Each path below is one point turned by a fixed rotation once a step. After each direction that follows a path, write how fast that rotation turns it, in degrees per step (0 if it stays still).
Each turn is a multiple of 5 degrees from 10 to 175, or 0.
Each row of a path follows its step; steps can be skipped.

step 2: -1.29 -0.60 -1.13 -3.05 -1.08 -0.79 +0.27 +1.98 +0.65 -2.21 +0.18 +0.21
 -0.40 +3.05 +0.37 +1.82 +2.02 +0.05 +0.76 +3.57 -1.88 +2.48 +0.51 +0.44
 +1.22 -0.68 +0.44 -0.11 +1.45 +2.12 -1.05 +1.50 +1.33 +3.88 -1.15 +0.08
 -2.51 -2.04 +2.32 -0.50 +0.97
step 7: -0.29 +0.31 +0.45 +2.79 -1.12 -1.10 -2.77 +3.19 +0.22 +3.01 -1.09 +2.86
 -0.06 +2.90 +0.01 +1.04 -1.65 -1.67 +2.38 +1.17 -0.05 +0.69 -0.58 +0.62
 -0.02 +2.96 -1.62 -1.17 -0.10 +1.23 -0.35 -0.87 +3.67 +0.09 -0.26 +0.57
 -0.62 -0.85 -2.56 +0.95 +1.82
step 9: -1.13 -0.57 -0.85 +0.12 -0.04 -1.55 +0.44 +4.25 -0.15 -0.23 -2.52 -3.09
 -0.10 +2.67 +0.13 +1.66 -0.60 +0.68 -1.25 +3.20 -1.01 +1.06 +2.45 +0.40
 +1.74 +2.65 -1.73 -3.22 -1.04 +0.40 +0.78 +0.22 +1.97 +0.06 -0.04 -2.05
 +0.33 -0.32 +1.24 -1.26 +1.96
step 10: -0.84 -0.38 +0.36 +1.36 -1.72 -1.76 -0.57 +4.22 -0.84 +1.30 -2.32 +0.92
 -1.40 +0.79 -1.43 +0.33 +2.07 +1.59 +0.15 +3.13 -0.10 -1.14 +0.20 -1.08
 +1.89 +1.79 -2.90 -2.62 +0.87 +2.10 +0.85 -2.19 +2.59 -2.25 +0.76 +0.29
 +0.96 -0.17 -2.27 +0.48 -0.33
step 12: -1.41 +0.90 -0.18 -2.61 +1.71 +0.18 +0.42 +3.18 -0.24 -0.61 -1.80 +1.28
 +1.94 +1.43 +0.11 +0.55 -1.27 -0.39 -3.34 +3.75 -1.82 +0.00 -0.82 -0.84
 +3.18 +0.66 -1.71 -1.44 -1.28 +2.08 -1.20 -0.84 -0.23 +0.31 +1.47 -3.92
 +1.59 +0.32 +0.78 -0.71 +0.06
step 16: +1.28 +1.99 -1.33 -1.18 -1.01 -2.78 -1.11 +2.40 +1.17 -1.08 -3.84 +0.87
 +0.15 +0.49 +0.42 +0.25 +0.64 -0.08 -0.04 +3.51 -0.27 -0.90 +1.45 -0.60
 +0.85 -0.74 +1.62 +0.49 -3.05 +3.15 -0.30 -1.05 +3.11 +1.88 +0.25 +0.46
 +1.24 -2.85 -0.14 -1.08 +1.70
step 17: -1.02 -0.25 -0.46 +1.61 -3.51 -2.74 -0.11 +2.63 +3.28 -0.64 +0.65 +2.64
 -0.42 -0.43 -2.04 -1.04 +3.23 -0.33 +0.91 +2.18 +0.00 -0.26 +0.58 -3.62
 +0.16 -0.92 +1.19 +0.42 +0.01 +2.28 -2.60 -0.82 +2.53 +1.46 +0.59 -0.71
 -0.25 -1.16 -0.36 -0.36 +0.69
step 19: +0.33 +1.35 -1.70 -3.56 -2.49 +0.88 -1.55 +1.75 +1.26 +1.22 -2.69 +0.11
 +1.83 +1.36 +0.28 +0.87 +0.31 -0.05 -0.68 +1.52 -0.49 -0.76 -1.90 -1.44
 +0.40 +1.33 -1.23 +0.35 +0.42 +3.56 -1.39 +1.35 +2.86 +2.44 -0.14 -0.91
 -0.14 -1.87 -3.10 -1.37 +2.42
step 20: +0.17 +0.42 -0.39 +1.50 -2.81 -0.04 -1.85 +3.19 +2.63 +1.85 -0.25 +1.88
 -0.43 +0.48 -0.17 +1.69 +0.68 -3.46 +0.63 -0.84 -0.29 +0.36 +0.65 -0.26
 -1.68 +1.65 -0.09 -1.53 +1.09 +2.20 -2.55 -0.75 +3.83 +3.60 -0.70 -1.36
 +0.82 -1.14 -1.31 -0.39 +0.63
step 22: -1.45 -0.29 -4.33 -1.86 -1.48 +0.33 -0.29 +3.23 +2.09 +0.40 -3.12 -1.92
 -1.43 +2.23 +2.04 +2.59 +0.91 +0.16 +0.71 +1.07 -1.02 +0.40 -0.22 +0.70
 +1.79 +2.60 -1.76 -2.04 +0.34 +0.71 +1.00 +0.75 +1.33 +0.54 -0.63 -0.77
 -1.89 -2.40 -0.82 -0.68 +0.70
Directions:
+0.27 +0.53 -1.00 -0.61 +0.27 -0.49 -1.12 -0.31 -0.12 +0.66 -0.25 -0.37
 -0.15 -0.52 +0.52 -0.82 -0.53 +0.54 +1.14 +0.91 -0.21 -0.53 -0.15 +0.72
 +0.31 +0.10 -0.85 +0.20 -0.46 -0.18 +0.33 +0.25 +0.01 -0.42 +0.45 +0.03
 +0.48 +0.18 -0.78 +0.30 +0.17
120
+0.89 -0.27 +1.02 +0.23 +0.33 -0.49 +0.19 -0.19 +0.90 -0.08 +0.33 +0.22
 -0.45 +0.15 +0.62 -0.35 +0.54 +0.08 +0.56 -0.44 +0.72 -0.06 +0.33 +0.50
 -0.59 +0.14 -0.12 +0.12 +0.16 +1.26 -0.21 -0.53 +0.96 -1.10 +0.03 -0.85
 -0.04 +0.22 -0.50 +0.45 -0.21
110
+0.41 +0.10 -0.51 -1.28 +0.82 +0.05 +0.70 +0.09 -0.56 -0.70 -0.71 -1.28
 +0.54 +1.00 +0.28 -0.51 +0.63 -0.60 -0.39 -0.21 -0.12 -0.34 -0.03 +0.25
 -0.09 +0.47 -0.16 +0.26 -0.31 +0.57 +0.21 +0.14 -0.48 -0.04 -0.14 -0.69
 -0.72 -0.21 +0.18 -0.09 +0.63
110
+0.22 +0.98 -0.44 +0.36 -0.44 -0.79 +0.22 -0.10 -0.46 -0.50 -0.04 -0.42
 +0.09 -0.85 -0.49 +0.69 -0.74 -0.87 -0.12 +0.48 +0.20 -0.22 +0.30 +0.21
 -0.54 +0.31 +1.07 -0.01 -0.40 -0.24 -0.61 +0.02 +0.13 +0.00 +0.49 -1.60
 +0.13 +0.46 +0.02 +0.11 -0.51
90
+0.33 +0.13 -0.08 +1.23 +0.16 -0.54 +0.36 -0.14 -0.17 +0.13 +0.32 -0.68
 +0.86 +0.81 -0.34 -0.19 +0.30 +0.43 +0.23 +0.59 +0.09 -0.01 -0.63 -0.25
 -0.58 -0.80 +0.21 -0.04 -0.28 -0.43 -0.11 +0.30 +0.88 -0.45 -0.07 +0.29
 +0.07 +0.41 -0.37 -1.54 +0.99
40
+0.34 -0.17 +0.21 -0.22 -0.50 +0.91 -1.12 -0.36 -0.11 -0.78 -1.32 +0.16
 -0.53 -0.23 -1.05 +0.06 +0.69 -0.95 -0.01 -0.08 +0.00 -0.30 +0.22 -0.06
 -0.32 +0.24 +0.12 -0.56 -0.42 -0.06 +0.25 -0.29 +0.65 -0.62 +0.13 +0.66
 +0.59 +0.64 -0.03 -0.12 +0.80
110
